The same turns and mirrors carry the whole set onto itself and the rows of a family onto each other. Which other rows belong to the same family as each row named below? List them in the order they appear above.
These 32 rows form 4 families of 8 rows each.
J_22: [ -8.6  17.4 -22.2  -6.8 -26.7  -0.1 -27.6   2.0  21.3  35.4   2.6   9.6
 -11.0 -11.3]
J_363: [  1.4  -0.7 -13.5   3.8  -6.7  -1.8 -28.2  -4.0  24.1   3.9 -11.2   7.4
 -33.7   0.9]
J_944: [  3.1 -14.1 -19.3 -12.0 -33.0 -12.3 -13.0  18.0   7.3   7.6 -11.8   7.4
 -16.8  11.8]
J_60: [ -0.6  -9.3 -17.6   2.6  -6.9  -2.4 -33.4  -0.6  25.3  14.1 -16.7   8.5
 -26.9   2.0]
J_399: [-15.9  13.6 -21.5  -9.5 -30.6  -9.4 -19.9   1.9  22.5  31.0   5.3  12.9
  -9.9  -9.4]
J_871: [ -1.9   0.1  -9.4   9.0 -24.4  -7.6  10.5   2.9  25.2  34.0 -13.1   8.1
 -24.8  -7.0]
J_976: [  5.5  12.9 -22.3  23.3   7.0   0.0 -12.2  -6.9   7.1  32.6   5.9   7.3
 -21.6  -6.1]
J_205: [-13.7   8.9 -29.5  -7.7 -24.7  -4.4 -22.7   0.1  16.9  34.4  10.1  10.5
 -11.7 -15.9]
J_788: [-15.1  13.7 -22.8  -5.1 -23.6   1.2 -22.3   7.9  20.9  32.0  -0.4  13.3
  -2.1  -6.6]
J_348: [  5.2  -6.1 -21.8  -8.9 -38.1 -13.4 -17.6  21.2  11.5   6.0  -3.7  12.0
 -13.2   4.9]
J_119: [ -3.5  -4.9  -9.2   7.7  -4.6  -5.7 -25.9  -4.3  22.1  12.5 -16.8  10.2
 -28.5  -6.0]
J_626: [ 11.1   9.7 -25.2   4.0 -23.5  -6.5  11.0  10.4  -4.1  29.0  17.9   1.5
  -6.3  -2.7]
J_809: [ 10.8   6.4 -28.4  -8.4 -14.0 -12.4   7.5  16.0   1.7  35.2  16.8   3.9
  -4.0   1.6]
J_992: [ 12.3   1.5 -33.6  -3.3  -7.3  -1.7 -31.2   8.1  -4.1   9.3  15.1   1.8
  -8.8   6.7]
J_687: [  4.8 -11.7 -22.0 -17.5 -38.0  -9.6  -9.3  16.9  12.9  11.3  -4.3   2.6
 -12.1   4.7]
J_385: [ -0.6   0.7 -12.0  11.4 -16.1   1.3 -30.3  -1.9  17.7   6.3 -16.4   7.8
 -31.3  -2.6]
J_474: [  5.4  15.3 -17.0  12.2   9.3   3.1  -4.7  -5.3   7.3  36.1   4.0   1.4
 -24.7  -6.2]
J_257: [  5.9  -3.3   1.3   4.9 -25.2  -9.8   5.1   6.4  20.7  31.1 -10.1   8.5
 -25.5 -11.1]
J_225: [  7.6  20.9 -20.3  13.9   3.0  -2.4  -9.3  -8.0   9.2  34.8   9.8   5.1
 -15.7 -12.5]
J_608: [  4.3  11.4 -40.4  -3.0  -3.8  -1.3 -27.4   9.3  -2.7  10.4  10.2   4.2
 -11.4   9.1]
J_724: [  4.1   5.3 -34.0 -10.3  -3.5   1.1 -33.4   1.8   0.2   7.8   9.9   9.6
 -11.9   4.3]
J_620: [ 24.3  -8.2 -13.9  13.5  -6.7  -5.0   1.2   9.0   4.6   8.2  -8.4  -1.0
 -21.3  14.8]
J_758: [  2.1  21.7 -22.5  13.2   6.4  -1.8  -6.7  -5.7  12.5  28.3   3.4  -6.5
 -20.8  -9.6]
J_844: [ 26.4  -5.1 -17.3  10.7   0.8  -5.0  -2.2   7.3  -5.8  11.6  -7.4   0.6
 -23.0   8.5]
J_160: [ 10.1   8.3 -25.5  -2.0 -21.8  -8.5   5.5  20.0  -5.1  37.5  10.6   4.6
  -2.9  -3.7]
J_135: [  8.4 -14.6 -17.2 -10.7 -36.3  -9.5 -15.5  20.3   6.5  13.5  -3.7  18.5
 -15.1   8.0]
J_650: [  2.3   0.1   3.1   5.4 -26.3  -9.2   3.4   7.0  18.3  38.2  -7.7  -1.4
 -23.5  -1.6]
J_350: [ 26.2  -7.9 -16.6   7.6  -5.7 -11.4   0.2   6.1  -1.7   9.9  -0.2  -1.3
 -34.5   5.6]
J_629: [  8.4   6.2 -43.1  -2.1  -3.1  -2.0 -25.1   7.0   0.3   3.6   7.1  13.1
 -12.2  -0.4]
J_817: [  6.4   2.8  -5.0  11.0 -26.3 -15.9  10.6   7.7  16.2  34.9 -12.1   4.5
 -21.7  -4.7]
J_798: [ 13.8  11.1 -30.1  -7.2 -24.9  -8.0   4.6  13.1  -5.5  30.5  15.1   3.5
  -4.8   5.4]
J_518: [ 19.7  -9.6 -17.7   8.6  -2.8 -11.0   5.1  14.0  -3.0   5.9  -2.2   4.3
 -25.0   9.7]

Same family as J_385: J_788, J_809, J_758, J_135, J_650, J_350, J_629
Same family as J_399: J_944, J_119, J_225, J_724, J_844, J_817, J_798

